In the rows, zero is written as 128.
Rotation paths and how fast each direction turns (deg/step)
Each turn is a multiple of 5 degrees from 10 to 175, or 0.
Each row of a path follows its step; steps can be skipped.

step 0: [121 123 123 125 120 125 136 123 136 117 127 120 129 127 130 129 128 120
 133 127 134 131 127 130 130 124 130 134 119 134 123 140 126 136 137 136
 135 124 134 123 138 130 139 135 131 124 131 128 123 133 124 121]
step 4: [118 122 121 122 130 128 132 131 138 130 128 127 131 133 127 132 122 124
 126 128 118 133 125 133 125 119 128 132 116 116 126 126 119 128 122 120
 125 116 135 133 126 124 135 134 125 120 130 128 133 127 138 123]
step 7: [136 122 129 121 128 129 135 123 133 137 120 121 122 122 133 115 124 127
 123 133 128 118 125 120 132 123 122 125 121 125 130 121 121 132 132 120
 124 123 132 127 129 128 128 121 124 125 122 131 122 125 131 116]
step 9: [123 126 131 128 134 120 127 131 124 130 120 124 133 127 127 144 138 136
 141 125 134 129 126 134 131 117 131 122 132 129 139 136 131 123 131 127
 130 132 127 126 125 139 129 128 129 136 132 121 130 129 122 132]
step 13: [123 121 129 123 137 128 124 123 126 132 118 124 135 135 131 137 131 118
 127 122 129 127 132 124 120 133 138 131 115 139 134 133 131 127 128 124
 123 134 126 136 134 127 122 136 137 130 122 125 127 130 127 130]
step 15: [133 126 126 135 123 136 120 125 135 126 129 137 128 124 120 122 131 129
 131 139 125 125 123 129 129 119 116 125 131 130 130 126 130 121 130 119
 137 114 132 124 133 126 118 129 125 130 137 127 128 130 140 129]
step 16: [120 131 137 130 130 133 127 127 127 133 125 123 139 121 113 127 127 128
 124 126 125 130 127 117 135 129 133 122 129 132 134 132 123 129 121 135
 117 122 131 136 132 122 132 125 138 140 127 131 130 126 137 125]
step 17: [132 126 126 113 133 120 136 131 124 133 121 120 125 133 135 134 131 132
 118 121 131 131 121 124 127 133 133 121 127 122 126 125 132 125 131 117
 118 134 126 126 127 131 131 129 127 130 132 129 129 113 137 132]
step 19: [119 125 129 126 124 127 127 127 128 118 124 126 123 127 123 126 132 132
 138 126 131 118 125 123 142 119 128 121 128 136 126 135 129 131 128 143
 137 119 140 128 128 129 126 131 130 128 126 129 120 132 129 121]
Directions:
[128 126 125 126 127 128 126 128 126 124 126 129 126 129 128 126 129 129
 125 128 129 128 130 128 127 128 125 130 129 128 128 128 127 127 127 125
 127 126 132 124 131 126 129 125 127 128 125 129 129 129 125 126] -> 95
[128 127 128 130 129 127 129 130 127 127 132 126 124 127 128 127 126 124
 128 131 127 128 130 127 129 125 127 128 126 128 129 128 130 130 130 128
 130 129 129 129 130 127 126 126 122 128 127 130 126 126 129 131] -> 95
[129 128 128 133 126 128 127 126 128 127 128 129 130 130 126 127 129 130
 131 130 130 130 128 129 127 127 125 125 129 127 129 129 131 128 127 127
 131 131 126 126 133 128 130 128 128 127 131 126 128 125 127 128] -> 115
[127 132 128 130 126 123 126 129 127 130 125 126 126 130 127 126 127 126
 125 127 131 127 127 129 129 128 127 132 128 128 127 130 128 128 128 132
 129 129 128 126 128 129 128 129 131 129 128 130 129 127 131 130] -> 130
[130 125 128 131 127 129 128 131 126 125 129 127 129 129 132 130 127 127
 128 127 129 130 129 131 129 125 129 130 127 130 127 128 132 127 127 128
 128 128 131 129 126 131 127 129 131 128 129 125 129 127 129 125] -> 80
[127 130 125 132 129 129 127 127 130 127 129 128 127 131 126 130 132 128
 129 127 128 127 130 129 131 129 129 128 131 129 132 124 126 128 128 130
 128 125 131 130 129 130 129 128 126 126 127 127 128 127 130 127] -> 100

step 0: [135 119 133 117 133 128 128 114 125 127 121 117 131 122 140 121 123 128
 118 138 132 123 132 128 128 120 133 122 137 117 136 138 128 129 127 125
 129 128 121 124 128 130 133 132 133 127 133 134 131 133 127 119]
step 1: [137 120 134 112 132 124 119 123 125 124 129 131 130 133 134 124 119 129
 123 125 126 133 128 143 133 127 139 127 123 124 118 130 125 125 128 129
 131 126 132 126 135 133 130 130 123 137 134 126 118 124 134 142]
step 3: [120 128 137 117 115 124 124 123 126 134 132 117 122 133 115 124 139 130
 118 118 130 133 126 125 123 134 132 118 128 140 122 125 126 137 129 132
 127 128 125 120 132 128 131 131 119 131 124 124 130 129 128 124]
step 4: [119 133 124 137 126 136 126 131 128 117 132 131 117 127 125 120 129 125
 122 127 120 139 133 126 131 120 137 127 128 133 132 134 122 129 132 138
 129 140 121 131 130 133 136 134 118 121 120 119 137 123 129 131]
step 5: [116 115 135 129 120 136 135 130 125 121 118 123 126 125 127 131 130 119
 116 132 135 128 125 131 126 132 135 123 130 131 140 133 137 119 124 137
 124 134 125 141 130 134 124 128 139 129 127 131 134 124 128 126]
step 6: [138 131 128 126 136 120 124 135 131 123 121 118 131 132 130 129 134 128
 122 126 123 129 125 136 133 119 144 121 127 131 136 117 124 117 131 135
 115 136 125 129 123 127 122 126 135 132 136 131 133 128 129 137]
step 13: [141 130 136 123 129 131 133 131 129 120 126 127 119 135 140 140 136 133
 120 118 125 129 128 132 133 125 137 116 134 128 130 126 127 130 127 144
 129 122 125 119 135 136 126 129 133 131 127 124 124 124 122 125]
step 15: [125 130 124 121 127 128 137 132 129 131 129 121 136 126 131 120 128 122
 115 120 126 123 127 129 124 143 126 130 138 135 132 118 138 134 133 129
 120 133 118 125 127 130 119 126 129 129 135 129 122 134 134 112]
step 19: [135 123 127 124 137 134 121 125 123 126 129 120 125 123 122 119 127 136
 134 126 122 133 126 130 131 122 134 114 136 129 128 130 117 129 139 126
 127 129 145 125 123 133 127 113 125 125 126 122 122 121 133 126]
Directions:
[127 132 125 129 129 126 128 127 130 126 128 126 127 126 128 124 130 129
 131 130 125 131 129 132 132 128 127 128 126 128 127 129 127 128 130 128
 129 129 129 130 128 128 127 127 127 128 128 129 126 125 127 131] -> 145
[126 131 129 131 127 129 125 129 128 129 128 128 127 127 127 128 127 130
 128 130 129 124 127 128 127 126 126 125 130 128 125 127 127 132 126 130
 127 127 124 127 129 131 127 130 126 130 126 131 129 128 124 130] -> 80
[131 128 128 126 127 127 130 129 126 130 129 127 131 128 129 129 127 129
 131 127 126 129 126 129 127 127 128 125 125 125 127 129 127 130 129 130
 132 128 130 127 125 134 126 129 130 129 129 127 128 129 127 128] -> 60
[126 131 128 127 129 130 129 128 128 130 125 128 129 129 126 131 126 127
 130 127 130 127 130 126 131 129 130 127 128 128 131 128 126 125 130 131
 130 133 129 126 131 128 126 129 127 128 128 128 126 128 124 127] -> 45
[128 130 127 129 126 126 127 124 127 125 129 128 127 131 128 127 130 126
 127 129 127 130 128 127 128 125 130 129 127 124 127 125 128 127 126 126
 129 129 129 122 129 129 129 128 131 129 125 129 128 127 127 125] -> 110
